In the rows, 128 means zero.
Rotation paths and how fast each direction turns (degrees a step)
Each turn is a multiple of 5 degrees from 10 to 175, or 0.
Each row of a path follows its step; steps can be skipped.
path 1
step 0: [125 124 131 122 128 125 132 128 137 128 123 127 132 116 129 123 130 129
 132 131 121 141 126 136 133 129 133 127 128 128 117 135 121 131 135 130
 124 129 133 130 122 122 132 133 122 136 128 133 128 128 135 125 128 130
 124 138 124 131 132 130 133 122 126 122]
step 1: [127 127 130 122 127 123 128 131 136 120 128 133 127 132 128 121 137 127
 123 124 121 136 127 127 132 119 125 129 124 130 124 141 133 133 123 126
 127 124 134 121 120 133 135 136 131 130 128 137 134 125 122 126 128 126
 132 127 124 121 130 125 137 123 125 118]
step 4: [123 132 123 127 131 116 116 126 132 128 129 133 126 119 132 133 125 120
 129 133 126 132 126 123 133 141 132 120 121 130 134 138 125 131 134 126
 129 132 129 134 127 133 124 132 129 132 121 132 125 130 126 124 139 128
 129 125 128 127 126 129 128 128 123 121]
step 5: [130 135 121 125 129 121 127 126 134 126 126 122 131 132 129 121 127 122
 117 126 121 128 140 127 129 132 131 125 126 126 127 128 132 132 130 124
 128 128 132 136 128 128 127 133 133 136 118 133 126 116 129 130 133 125
 133 118 120 126 120 126 124 133 118 129]
step 7: [125 121 126 118 132 126 133 136 137 131 132 137 131 127 137 127 129 123
 132 127 129 132 124 122 124 127 129 132 129 125 137 129 130 124 126 130
 133 125 127 127 126 131 130 134 126 137 124 131 128 127 122 131 121 120
 129 128 118 132 114 136 139 123 127 132]
step 8: [131 124 117 132 125 121 129 129 129 123 140 133 122 126 137 126 132 121
 127 126 124 133 132 121 129 129 131 128 126 126 129 131 123 121 126 137
 129 127 133 134 128 123 134 132 132 141 128 136 127 126 123 131 127 130
 130 138 132 137 127 140 122 125 132 129]
step 10: [126 124 125 132 140 132 122 134 127 127 137 131 128 126 133 126 128 124
 130 120 125 135 124 129 126 125 127 131 122 137 124 139 130 128 136 132
 144 126 132 134 126 133 130 125 130 125 126 132 135 134 132 123 135 126
 131 128 129 120 131 126 133 127 121 127]
step 12: [128 132 118 121 124 126 122 127 119 121 128 119 125 125 123 127 133 125
 116 126 128 127 122 125 135 128 137 131 123 130 124 132 116 131 125 132
 129 132 124 130 122 126 132 132 133 133 129 128 132 132 133 122 122 124
 122 135 125 130 125 130 132 121 118 121]
step 14: [126 137 113 135 125 130 126 130 119 135 136 125 136 130 131 120 128 126
 123 127 128 127 133 122 125 128 123 135 120 122 136 132 125 128 136 126
 134 129 127 134 131 130 137 133 129 134 128 129 128 124 119 132 130 130
 134 121 131 127 129 127 131 123 128 130]
step 15: [120 131 123 136 126 121 129 130 127 134 130 122 134 118 131 129 125 129
 131 127 125 130 134 127 129 140 126 128 125 119 124 123 126 120 142 127
 131 133 124 131 126 124 133 131 124 135 126 120 131 120 131 120 123 123
 125 125 126 131 125 134 138 128 132 127]
Speeds:
[125 127 130 127 129 125 129 129 127 128 130 127 128 127 128 127 127 127
 126 131 128 130 126 127 128 128 129 130 129 128 130 127 129 129 128 128
 128 129 127 125 127 129 126 129 127 126 128 127 128 128 130 125 129 127
 126 129 129 126 129 129 131 128 128 126]
120
[129 127 128 124 129 130 126 129 129 129 129 130 129 127 128 129 129 129
 129 127 130 126 127 129 128 128 131 129 127 128 130 129 126 128 129 128
 127 127 129 127 127 131 128 129 125 127 126 130 131 127 127 127 130 130
 128 126 127 127 130 129 128 129 130 129]
115
[125 127 126 125 126 128 130 128 129 128 131 127 129 129 129 128 127 126
 129 125 127 128 129 126 132 128 129 126 129 126 127 132 127 127 128 127
 130 130 130 127 128 126 128 128 127 128 127 128 127 127 129 127 128 127
 127 128 128 128 129 126 129 128 127 129]
0
[129 129 129 130 128 127 128 128 133 128 128 130 127 127 127 130 130 125
 129 128 128 126 127 125 128 129 127 128 129 130 128 130 130 129 128 127
 130 128 126 127 128 129 129 127 127 127 130 128 130 130 127 130 129 126
 127 127 127 127 127 127 129 126 127 127]
120
